-32	-8
-7	13
-30	-6
23	69
14	52
:
-32	-8
-7	13

-42	27	30
84	-75	-53
12	-18	-31
2	-8	0
-7	0	6
:
-42	27
84	-75

65	-51	36
-11	80	-29
:
65	-51
-11	80

-44	12	-77	-51
-5	-28	-2	48
-38	17	16	-1
1	-27	-65	-32
:
-44	12
-5	-28

-41	35	16
37	-15	82
25	17	80
-12	-15	35
:
-41	35
37	-15

78	-13	16	78	81
12	19	3	78	-15
:
78	-13
12	19

-29	37	-10	16	84
-17	-39	-9	44	-5
19	-25	-19	-7	3
-9	58	-17	2	51
-18	6	15	11	4
:
-29	37
-17	-39

-15	-6	60
-6	-51	0
-24	76	14
:
-15	-6
-6	-51
---
-23	-33	-13	40
11	49	20	-77
20	22	-17	9
-5	2	-13	9
-32	-72	-13	83
-24	-33	40	9
-23	-33	-13	9
-23	-33	-13	15
:
-23	-33	-13	15
-23	-33	-13	40
11	49	20	-77
20	22	-17	9
-5	2	-13	9
-32	-72	-13	83
-24	-33	40	9
-23	-33	-13	9

-6	33	20	-9	0	-7	-2	-6	-7	5	-3	-32	-11
28	25	-13	-9	0	-25	-2	1	-7	-4	-3	-8	-11
28	33	6	-9	0	-15	11	-12	-7	-4	-3	-13	-11
28	-85	-13	40	0	51	-2	1	-7	-20	-3	39	-9
28	32	-45	-9	0	-22	-2	1	-7	-4	-13	3	-11
28	32	-52	-9	0	-22	-2	1	-7	-4	-12	1	-11
35	32	-42	-9	0	-22	-2	1	-7	-4	-12	-15	-11
:
35	32	-42	-9	0	-22	-2	1	-7	-4	-12	-15	-11
-6	33	20	-9	0	-7	-2	-6	-7	5	-3	-32	-11
28	25	-13	-9	0	-25	-2	1	-7	-4	-3	-8	-11
28	33	6	-9	0	-15	11	-12	-7	-4	-3	-13	-11
28	-85	-13	40	0	51	-2	1	-7	-20	-3	39	-9
28	32	-45	-9	0	-22	-2	1	-7	-4	-13	3	-11
28	32	-52	-9	0	-22	-2	1	-7	-4	-12	1	-11

-66	-45	-30
3	-13	-22
-59	41	-60
:
-59	41	-60
-66	-45	-30
3	-13	-22

-30	20	30	-90	49
-77	9	46	-59	-1
-84	-31	17	-4	-17
-52	16	39	-69	18
-37	-76	-42	20	37
-10	-5	0	-65	64
-56	-65	-24	25	8
0	-48	-39	-24	75
-90	-73	-14	28	-8
-9	-62	-46	-4	64
:
-9	-62	-46	-4	64
-30	20	30	-90	49
-77	9	46	-59	-1
-84	-31	17	-4	-17
-52	16	39	-69	18
-37	-76	-42	20	37
-10	-5	0	-65	64
-56	-65	-24	25	8
0	-48	-39	-24	75
-90	-73	-14	28	-8

65	25	55	-42	7	-30	-26	-30	30	-6	35	33
20	-46	46	-14	16	3	-90	-54	13	2	78	-11
-44	-47	-5	12	-4	16	-19	-10	-13	-12	30	-56
:
-44	-47	-5	12	-4	16	-19	-10	-13	-12	30	-56
65	25	55	-42	7	-30	-26	-30	30	-6	35	33
20	-46	46	-14	16	3	-90	-54	13	2	78	-11

79	-31	66	-49	-82	79	86	-38	-92	-73	-29
10	67	14	-40	-72	74	33	47	-38	42	71
17	76	14	46	-44	-65	26	-19	-30	-64	-79
85	-15	-2	62	-21	-9	-44	2	46	87	-14
:
85	-15	-2	62	-21	-9	-44	2	46	87	-14
79	-31	66	-49	-82	79	86	-38	-92	-73	-29
10	67	14	-40	-72	74	33	47	-38	42	71
17	76	14	46	-44	-65	26	-19	-30	-64	-79
---
-79	0
-42	-4
64	0
:
0	-79
-4	-42
0	64

-68	27	-31	-3
-14	-2	28	-18
12	6	-12	-17
5	10	-26	11
-8	-14	-15	1
-10	33	-52	-26
9	-3	-13	-15
-11	-13	-15	-10
-50	-4	-49	2
-11	6	7	19
-9	-19	9	16
:
-3	-31	27	-68
-18	28	-2	-14
-17	-12	6	12
11	-26	10	5
1	-15	-14	-8
-26	-52	33	-10
-15	-13	-3	9
-10	-15	-13	-11
2	-49	-4	-50
19	7	6	-11
16	9	-19	-9

-12	34	0
-31	56	-9
55	-76	43
-16	21	-8
-11	13	-5
:
0	34	-12
-9	56	-31
43	-76	55
-8	21	-16
-5	13	-11

48	10
36	-79
:
10	48
-79	36

28	-35	-84	-1	-23	8	-21
41	35	-64	31	-32	5	-34
47	22	-60	-34	-34	31	-22
46	40	-12	37	32	-59	-18
42	-31	-6	-37	44	-43	-47
-12	-26	-91	-15	3	-27	-9
72	8	7	-24	-23	36	-49
-5	43	-61	-40	2	-25	-46
32	-38	-12	-32	34	-36	-63
25	71	1	-53	-8	10	-38
:
-21	8	-23	-1	-84	-35	28
-34	5	-32	31	-64	35	41
-22	31	-34	-34	-60	22	47
-18	-59	32	37	-12	40	46
-47	-43	44	-37	-6	-31	42
-9	-27	3	-15	-91	-26	-12
-49	36	-23	-24	7	8	72
-46	-25	2	-40	-61	43	-5
-63	-36	34	-32	-12	-38	32
-38	10	-8	-53	1	71	25

46	5	-6	1	-8	11	-9	-1
80	26	10	6	39	4	-26	11
:
-1	-9	11	-8	1	-6	5	46
11	-26	4	39	6	10	26	80
